Each path below is one point turned by a fixed rotation once a step. After each direction that follows a path, write how fast that rotation turns it, in deg/step (0 if it stays still).
Each turn is a multiple of 5 degrees from 10 to 175, or 0.
Each row of a path follows its step; steps can be skipped.
Path 1:
step 0: .04; .34; -.47; .01; -.25; -.04; .14; .03; -.07; -.21; -.30; -.45; .04; .04; .03; -.23; .04; .31; .19; .00; -.05; -.17; -.16; -.05; -.01; .02; .23; .02; -.02; .04; -.12; -.32; .40; .02; .07; .07; -.24; .25; .20; .10; .06; .09; -.03; .22; .10; .20; -.01; .04; .35; .31; -.13; .16; -.17; .03; -.25; .08; .14; .13; .18; .07; -.32
step 1: .30; .12; -.13; -.18; -.14; .26; .03; .08; .12; -.04; .17; -.07; .07; .04; .14; -.10; .12; .11; .41; .13; -.09; .18; -.25; .11; .08; -.14; .01; -.09; -.16; .06; .17; -.02; -.16; .56; -.11; .01; -.30; .09; .09; -.19; -.28; .25; .13; -.08; -.02; .04; -.16; -.08; .53; -.01; .00; -.05; .19; .09; .18; .06; .50; .23; .02; .07; .21
step 2: .22; -.09; -.19; .00; -.05; .15; .19; .16; .05; -.07; .07; .12; .40; -.12; .18; .02; .17; -.01; -.02; -.12; -.08; -.13; .16; .46; .02; .45; .08; .07; -.34; .14; .02; -.02; .13; .26; .00; -.12; .18; .18; .20; -.16; -.18; .15; -.48; -.16; .12; -.08; .19; -.05; .05; .11; .39; .29; -.09; -.16; -.11; .29; .24; -.03; .20; .09; .01
step 3: .47; -.28; .03; -.31; -.02; .11; -.08; .27; -.07; -.31; .04; -.32; .10; -.19; .02; -.16; -.04; .02; .02; -.11; .11; .07; .11; .29; -.07; -.23; -.06; .14; .06; .10; .00; -.03; -.20; -.02; .14; .02; .24; -.16; .03; .11; .04; .11; -.37; .15; -.08; .06; -.02; -.52; -.13; -.47; .00; .09; .25; -.30; .08; .17; .24; .06; -.21; .02; .14
step 4: .22; -.22; .09; -.20; .35; .10; -.24; .09; -.04; .08; .03; .15; -.01; .03; -.12; .18; .07; -.32; .03; -.27; .21; -.12; -.15; .05; .19; .08; -.03; .04; .24; .07; .13; -.30; .09; .18; .04; -.06; .24; .05; .06; -.20; -.01; -.53; -.24; .02; .14; -.11; -.01; -.35; -.21; .25; -.32; .23; -.15; -.28; .24; .10; .17; -.25; -.12; -.06; -.26
step 5: .19; .03; .17; .08; -.02; -.08; -.36; .05; .04; .06; -.19; -.09; .12; .00; -.10; .18; -.22; -.48; .33; .02; -.21; .03; .23; .17; -.02; -.28; .18; .04; .11; .12; .00; -.07; -.16; -.38; -.06; -.08; -.20; .40; -.35; .14; .10; -.28; -.11; -.12; -.17; .13; .22; -.19; -.02; -.04; -.21; .35; -.07; -.04; -.06; -.23; -.01; .00; -.30; .32; -.07
step 6: -.32; .19; -.12; .03; -.16; .07; -.14; -.19; -.30; -.16; -.18; -.19; -.34; -.02; .14; -.05; -.20; -.06; -.04; .02; .14; .04; .08; -.06; -.27; -.03; .29; .00; .03; .15; .13; -.29; .27; .07; -.19; -.03; -.28; .12; -.22; -.10; -.01; -.57; -.07; .25; .01; -.09; .00; -.20; .31; .13; -.15; -.04; -.22; .06; -.42; .15; .16; -.06; -.27; -.02; -.16
step 7: -.01; -.03; .16; .11; -.30; -.09; -.23; -.10; .00; .01; .00; .16; .02; -.10; -.02; .19; .01; .07; .30; .49; -.09; -.09; -.53; .11; .04; -.33; -.02; -.17; -.24; -.05; -.02; -.38; .10; -.07; .02; -.06; -.33; .18; -.10; -.10; -.25; .12; -.03; -.10; -.13; -.06; .12; .06; .45; -.01; -.14; -.22; -.30; -.14; -.20; .05; .28; .23; -.02; -.14; .13
step 9: .11; -.06; -.20; -.05; .02; -.20; -.21; .13; .26; -.25; .29; -.39; .25; -.18; -.01; -.21; .31; .25; -.15; -.09; .07; -.20; .08; .26; -.16; .00; -.25; -.11; -.07; -.02; -.14; -.13; .11; .10; .17; .06; -.03; -.11; .15; -.01; -.24; .43; .07; .06; -.02; .21; .20; -.16; -.18; -.31; -.26; -.01; -.32; -.29; -.25; .12; .16; .20; -.12; -.15; -.12
step 10: .29; -.08; .17; -.08; .21; .00; .04; .14; .17; -.29; .15; -.06; -.02; .18; -.43; .08; .34; -.21; .19; -.07; .08; .22; -.02; -.20; .06; .13; -.25; .15; .04; .23; -.15; .05; .10; .68; .06; -.24; -.03; .07; .00; -.17; -.04; -.08; .07; .04; .00; .36; -.12; -.16; -.16; -.24; -.06; .11; -.14; -.13; .20; -.05; .27; -.28; .05; -.16; -.12
step 11: .04; -.08; -.18; .02; .18; .24; .13; .05; .16; -.19; -.04; -.19; .32; .19; -.49; .12; .17; -.29; .17; -.20; -.11; .10; .23; .41; -.07; -.09; -.04; .01; .07; .10; .06; -.28; .23; -.08; .10; -.02; -.19; .09; .10; .15; .13; .04; -.03; -.28; .21; -.05; .20; -.28; -.09; -.04; .05; .28; -.32; .17; .05; -.20; -.19; -.04; -.03; .44; -.28
.04; .02; .00; -.02; -.01; -.01; .00; .03; -.02; .01; -.03; -.03; .06; .02; -.01; -.02; -.01; .08; -.03; .05; .05; .02; -.11; .02; .01; .02; -.04; .10; .01; .01; .02; .08; .10; .09; -.05; .11; -.03; .03; -.05; .01; -.06; .10; .05; -.08; .00; .01; .04; .01; -.02; -.02; .03; .06; .01; .05; .00; .09; -.05; -.05; -.08; -.01; -.04  45
-.03; .05; .02; -.02; .00; .06; -.03; -.02; .02; .02; .02; -.03; .00; .01; .11; -.06; .03; .02; .07; .06; -.07; .02; -.05; .00; .00; .01; .09; .03; -.03; -.01; -.03; -.05; .02; .03; .03; .07; .06; .01; .03; -.04; .00; -.02; -.02; -.06; -.01; -.04; .01; -.04; .13; -.01; .03; -.04; -.03; .07; -.09; -.07; -.09; -.06; .04; .00; .12  60
.04; -.01; -.06; -.01; .06; -.01; .04; .05; .01; -.03; .02; .04; -.06; -.04; -.01; -.06; -.08; -.11; .04; .00; .04; -.06; .03; .05; -.08; .01; -.04; .02; -.06; -.01; -.09; -.01; .06; .10; .09; .04; .01; -.08; -.04; .05; .06; .00; .03; -.09; .00; -.04; .05; -.01; -.01; .01; -.04; .01; .05; -.01; .05; .03; .03; -.02; .06; .06; .07  45
-.02; .00; -.09; .01; .01; -.04; -.01; .04; .00; .03; .02; -.05; -.05; -.02; -.04; .09; .09; .03; -.02; -.01; -.02; -.01; -.03; -.15; -.12; .03; -.06; -.02; -.07; .01; -.05; -.01; .04; -.01; .05; -.06; .01; .04; .01; -.04; -.01; .11; .04; .04; -.04; .00; .05; -.04; .03; -.02; .02; .00; -.05; .11; .05; -.06; .02; .00; -.02; .01; .01  35
.00; .04; .04; -.01; .00; -.01; -.03; -.04; -.08; -.07; -.09; .08; -.01; .00; .03; -.02; -.05; -.04; -.10; -.03; -.05; -.01; .00; -.03; -.05; -.05; .00; .05; .00; -.10; .01; -.10; -.01; .04; .01; -.04; -.07; -.02; -.02; .07; -.11; .06; -.01; -.01; -.03; .05; -.04; .05; .12; .10; .01; .01; .04; .05; -.02; -.02; .01; .03; .02; .04; -.06  55
-.01; -.02; .00; -.02; -.01; .00; .01; -.04; .12; -.04; .07; .00; .01; .06; -.09; -.05; .00; .09; -.02; .03; -.05; -.07; .04; -.02; -.03; -.04; -.04; -.02; -.05; .08; -.06; .00; -.02; .05; -.01; .03; -.02; .09; .13; .07; -.03; -.02; .10; -.01; .03; .04; -.06; .01; .03; .00; .02; -.02; .03; .00; -.07; .04; .03; .01; .09; -.01; -.05  40
-.05; .00; -.03; .05; .02; .10; .03; -.08; .01; .02; .00; -.08; -.07; .03; .03; .07; -.07; -.01; .12; .07; .02; .00; .02; -.01; .00; -.06; -.04; -.05; .02; .00; -.03; -.03; .05; .02; -.05; .04; -.04; .00; -.02; -.02; .04; -.02; -.01; .03; -.02; .14; -.03; .01; .00; .09; .06; .05; -.04; .03; .05; .06; -.07; .05; -.01; .08; -.02  60
Path 2:
step 0: .07; -.12; -.29; -.03; .20; .02; -.01; .03; -.10; .05; -.16; .09; .00; .08; -.13; .08; .01; .05; -.06; -.11; -.04; .27; .11; -.11; .00; -.01; .09; -.11; -.14; -.13; .16; -.26; .00; .10; .56; .18; .05; .10; -.25; -.06; .39; .00; .18; -.27; .54; .19; .35; -.17; -.10; .14; -.02; -.06; -.22; .22; .35; -.17; .04; .25; -.07; .00; .21
step 2: .08; .00; .04; -.02; .24; -.40; .09; -.28; .28; .13; .07; .12; -.05; .08; -.12; -.14; .17; .09; .27; .13; .07; .23; .04; -.06; -.30; -.12; .18; .32; -.32; -.13; -.15; .00; -.04; -.19; .19; .05; -.01; -.02; -.41; .04; .27; -.21; -.13; -.09; .26; -.27; .20; -.16; -.18; .33; .17; -.01; -.18; .03; -.14; -.19; .14; -.04; -.26; .07; .14
step 3: -.13; .11; .11; -.13; .50; .00; .01; .15; .17; -.08; .25; .41; -.06; .01; .06; -.32; .08; .14; .00; .00; .19; .04; .14; -.03; -.12; .28; .11; .17; -.20; .15; .00; .13; .03; -.11; .23; -.09; .01; .15; .16; -.15; -.06; .09; -.10; -.11; .15; -.03; .24; .01; -.19; .30; -.04; .25; -.38; .01; -.06; -.01; -.09; .52; -.27; -.13; .20
step 4: .00; .23; .15; -.10; .18; -.40; -.31; .00; .08; .11; .15; .11; -.16; .01; .17; .07; -.21; -.14; -.06; -.12; .10; -.17; -.02; -.12; -.13; -.24; .27; .08; -.31; -.12; -.03; -.11; .12; .30; .08; .07; .01; .14; -.02; .07; -.15; .05; -.15; .05; .20; -.19; .18; .01; -.20; .18; .00; .12; -.35; .41; .04; .17; -.22; -.13; -.52; -.23; .22
step 5: -.05; -.01; -.21; .23; .34; .00; -.12; -.13; .20; .24; -.11; .17; .04; .01; .09; -.12; -.16; -.10; -.29; -.30; -.12; .24; -.25; .12; -.15; -.16; .06; -.07; .00; -.07; -.16; -.24; -.03; -.01; .53; .14; -.16; .03; -.18; -.16; .10; .02; .19; -.05; .29; .01; .27; .21; -.18; .25; -.11; .16; -.23; -.04; .22; .13; -.30; .18; -.12; -.12; .29
step 6: -.18; -.02; -.29; .07; .12; -.17; -.26; -.11; -.26; -.12; .05; .22; -.09; -.05; -.16; -.05; .00; .05; .00; -.06; -.02; -.07; .21; -.16; .10; .09; .04; -.15; -.20; -.33; .04; -.45; -.04; .24; .28; .12; -.23; .23; -.04; .18; .21; .13; .07; .06; .19; .31; .36; -.38; -.30; .16; -.23; .02; -.27; .16; .08; .07; -.04; .14; -.14; .18; .15
step 7: -.18; .16; -.15; .19; .22; -.21; .10; -.29; .08; .20; -.27; .04; -.22; -.14; -.11; -.18; -.18; .11; .26; .24; .05; .28; .03; -.25; -.27; -.11; .30; .06; -.03; -.12; .07; -.07; -.07; .01; .06; .33; -.09; -.10; -.45; .08; .06; -.08; -.25; -.28; .21; .19; .02; -.23; -.32; .19; -.04; .19; -.16; -.11; -.07; .09; -.14; -.04; -.13; .13; .25
step 8: -.09; .01; -.23; -.04; .20; -.16; -.03; -.17; .11; .03; .19; .16; -.09; .10; -.20; -.10; .26; .29; .14; -.25; .28; .00; .14; -.05; -.08; .21; .07; .31; -.31; -.07; -.15; -.26; -.08; -.35; .21; .06; .06; .22; -.28; -.09; -.04; -.06; -.07; -.03; .11; -.07; .06; -.09; -.35; .28; .11; .04; -.33; -.26; -.35; -.06; .12; .31; -.11; -.06; .24
step 9: -.19; .25; -.01; -.14; .23; -.14; .08; .09; -.01; .11; .17; .20; -.27; .03; .09; -.03; -.18; .14; .06; .10; .08; -.18; .15; -.06; .05; .05; .09; .21; -.26; -.09; .44; .18; -.11; -.03; .17; .12; .03; .14; -.02; -.12; .05; -.04; -.36; -.22; .33; -.09; .06; .01; -.19; .12; -.06; .07; -.30; .14; .03; .10; -.12; .26; -.67; -.23; .03
step 10: -.09; .29; -.13; -.06; .21; -.22; -.25; .00; .20; .30; -.11; -.07; -.15; .12; .14; .02; .05; -.10; -.11; -.15; .06; -.12; -.06; .15; -.09; -.14; .21; .35; .07; .11; -.14; -.19; .18; -.01; .15; .12; .09; .19; -.03; -.23; -.30; -.19; .08; -.08; .31; -.02; .37; .09; -.21; .25; .11; -.11; -.36; .10; .12; .31; -.29; .04; -.14; -.15; .38
step 11: -.02; .03; -.28; .30; .24; -.21; -.23; -.14; .10; .12; .10; .27; -.25; .20; .04; -.04; .17; -.19; -.09; -.33; -.17; -.01; -.16; .25; .05; -.02; .01; -.08; -.06; -.34; .07; -.20; -.08; -.06; .20; .08; -.13; .02; -.13; -.12; .27; .11; -.07; .16; .26; .02; .42; -.09; -.02; .16; -.33; -.04; -.20; .10; .31; .05; -.02; .25; -.39; .09; .05
-.04; .01; -.01; .08; .00; -.11; -.09; -.01; -.02; .08; -.08; -.03; .00; -.04; .00; -.01; .07; .11; -.01; -.05; -.06; .01; .01; .03; .05; -.10; .00; .01; .03; .02; -.08; .06; .00; .04; -.04; .05; .07; -.06; -.03; -.02; -.07; .03; -.03; .01; .01; -.11; -.04; .00; .03; .02; .03; .05; .03; .00; -.04; -.02; -.04; -.04; .03; .04; .07  125
.01; .03; .00; .00; .01; .02; .00; -.04; .00; .00; -.06; -.04; .01; .03; .10; -.03; .01; -.08; .10; -.02; .08; -.07; -.01; -.03; -.06; -.02; .03; -.05; -.07; -.09; -.01; -.04; .10; -.03; -.02; .07; .07; -.08; .08; .03; -.06; .03; -.08; -.04; .04; .06; -.02; .07; .07; -.02; -.01; .01; -.04; .00; -.01; .01; .04; -.02; .06; .02; .08  120
.02; .01; .02; -.03; .00; .01; .03; -.03; .00; -.04; -.03; .03; -.06; .00; -.01; .05; .08; -.04; -.09; .09; -.01; .02; .02; .07; -.02; .05; .05; .11; -.07; -.01; .01; .08; -.01; -.03; -.04; -.02; .04; -.02; .13; .00; .00; -.06; .02; -.04; .03; -.11; .02; .05; -.03; -.04; -.06; -.05; -.02; -.04; -.08; -.01; -.02; -.01; -.07; .03; .08  55
.02; .00; .01; .01; -.02; .06; .05; -.03; .01; .01; -.01; -.01; .01; .03; -.06; .05; .00; .02; .03; -.01; .04; .01; .00; .04; .01; .13; -.03; -.07; -.04; -.08; -.02; -.01; -.11; .10; -.01; .08; -.04; .02; -.05; .01; -.04; -.03; .01; -.07; .01; -.02; .04; -.08; -.02; -.05; .02; .06; .03; -.08; .07; -.08; -.02; -.08; .04; .09; .08  60
.03; -.01; -.03; -.01; .02; .03; -.03; -.02; -.05; -.03; .03; -.04; .03; .10; -.03; .01; -.03; -.06; -.03; -.01; .02; -.06; -.06; -.01; .11; .01; -.04; -.03; .07; .03; -.09; -.03; .00; .10; -.03; -.04; .02; .00; -.05; -.01; .01; .00; -.01; -.11; .05; -.05; .01; .14; -.01; .00; -.01; -.03; .05; .05; .03; .07; -.03; .06; -.08; -.02; .07  65
.03; .01; -.02; .00; .03; .02; .07; -.06; .09; -.02; -.05; -.05; .04; -.01; -.11; -.03; .06; .04; .08; .01; -.01; -.08; .06; -.09; .03; -.01; -.06; .08; .01; .03; .07; -.03; -.02; -.06; .01; .00; .05; .02; .04; -.01; -.02; -.05; -.04; -.06; -.05; -.11; .02; .00; -.03; .01; .02; .09; -.02; .05; .08; .07; .07; .00; .00; -.01; -.05  55
